The rows below come in pairs that one turn or mirror swaps. Which row does each named row swap with?
The rows were stretched afterwards, more along some directions than others.
Z249: [  8   2 -10  -5  -8   0  10   2 -17   5  10 -10  -8  18 -12   4 -19 -13]
Z104: [ 11  18  -4   9  -5   1 -27  14  13   6   0  -4   4  -5   9  20   5   9]
Z472: [ 21   0   3 -11  11  -1  -6  14  -2  -8   0  29  -3  12  -1  -1  -6  -9]
Z230: [ 27  -1  21 -32  -4  12  29 -15  10 -27  -8  -8 -13 -13 -41 -22  -4  -9]
Z231: [ 23  -7  25 -19   4   0  21 -15   3 -32  -4  -6  -1  -5 -42 -11  -6  -4]
Z554: [ 24  -3  10 -22  -8  12  23 -11   0 -23   1  -8 -26  -9 -36 -15 -16  -4]
Z828: [-13   9  -7 -26  -4  -2 -19  19  10   0 -19  -5  25 -19  16   7 -11  10]
Z488: [-14   4  -3 -16  -1 -13 -22   6   7   6  -4  11   9  -4   7   5  22   1]
Z394: [  4 -10 -14  -2  -5  -3  -2  16  34   4  -7  26  -9  -8  -3 -12  18   1]
Z362: [ 11  14  -2   7 -10  -2 -22  19   4   5   0  -2   2  -3  12  16   8  12]
Z235: [  6  -6  -7 -22  -4   3   2  -1 -11  -5  -1  -9  11   7   1   3 -20 -14]
Z302: [ 18  10  -4  22  -4   2  -1  17   8   2 -21  -1   5   1  10  18   2   2]
Z789: [ 24  -6  20  -9   5  12  29  -9  15 -28 -19   0 -10 -14 -25 -11   1  -6]
Z303: [ 28 -16  23 -24   6  15  26 -10   1 -30  -7  -3  -8  -5 -31 -16 -15  -7]
Z939: [  7   3  27  -6  -5  -3  11 -18 -11 -14 -11 -24 -12 -12 -34   2 -11   1]
Z506: [  2 -13 -14 -24   0   0  10   2 -18  -8   9  15   3   6  -1   5 -20 -20]
Z40: [ 21  31   7   5  -6  -1   2  17 -12  10 -15 -13  -8   5  13  11  11   7]
Z926: [ -9  16 -14   4   0 -11  -5  22  20  12 -27  26   1 -13  22   2  22   0]
Z250: [ 11  15  34 -11  10  -2   3  -7 -10 -21   1 -14  17   0 -12  12  -4   0]
Z492: [ 15  -4  -7 -13  -3   5   3   4 -19   0  12  -4 -13   5 -10  -1 -12 -23]
Z129: [  4  19  15 -21   7  -5 -23  -6  28  -2  -2 -12  -3 -23 -25   4  -4   2]
Z38: [ 21 -13  23 -24   4  15  23  -6  -8 -25  -5  -4 -12 -13 -34 -22 -14  -8]
Z569: [ 21  27  10 -13   9 -20 -12   2   0  -4  -3  -8  17  10   0  22   0  -9]
Z839: [ -8  20  12 -18  -4  -7  -4  -9   7  -1  -4 -23   6  -6 -28   0  -9  12]
Z415: [ 12  -9 -16  -6  -6   2  11   6  -8  10  10  -1  -6  10  -4  -1  -7 -16]
Z316: [  1 -12 -21  -8  -7  10   2  11  -6   4   6  -3  -5  12   8   4 -18  -9]
Z149: [  4  18  -1  -1  -9 -16   2  -9   0  -7   5   7   7  -4  -2  15  15  -2]
Z262: [-11  29 -10   1  -5  -9  -6   9  -2   9 -12 -25  -5   6   8   5  -3   5]
Z940: [ -4   0 -15 -17 -11   2   2  16   0   1 -13  14  -6  10  15  -1  -7  10]
Z604: [ -8  24  -9  15 -11 -16  -4  -4 -12   6  14 -11   6 -10 -18   3  -5   9]
Z464: [ 31 -17  20 -15   6  14  18  -7  13 -23 -14  -1 -11  -5 -33 -13  -1  -6]
Z726: [ -6  15 -14   1   7  -7  -4  22  24   7 -29  24  10 -15  25   1  14   3]
Z233: [ 20  -7 -13 -44 -10  -7  10  22 -17  -4  16  17 -19  13 -13  -1  -8 -23]
Z400: [ 11  29  -4 -21  10 -11 -13  19   2   0 -14  -6  20 -10   8  20 -16  -6]
Z315: [ 22  33   9 -11   1  -4 -10   7  27  -1 -20  -2 -10 -19   0  10  16 -10]
Z844: [  5  -5 -14 -11  -7   2  10  -1 -10   1   9  -7  -9   7 -12   0 -14 -17]
Z81: [ 10  28 -25 -14 -15 -10   7  29   5   4 -17  -6 -18   5  18  18  10   1]
Z664: [-13  -7  20  -9   5   1  -7  -8   8  -5 -10  -1   5  -3   9  19   2   7]

Z400 swaps with Z129
Z844 swaps with Z303
Z316 swaps with Z789
Z472 swaps with Z604

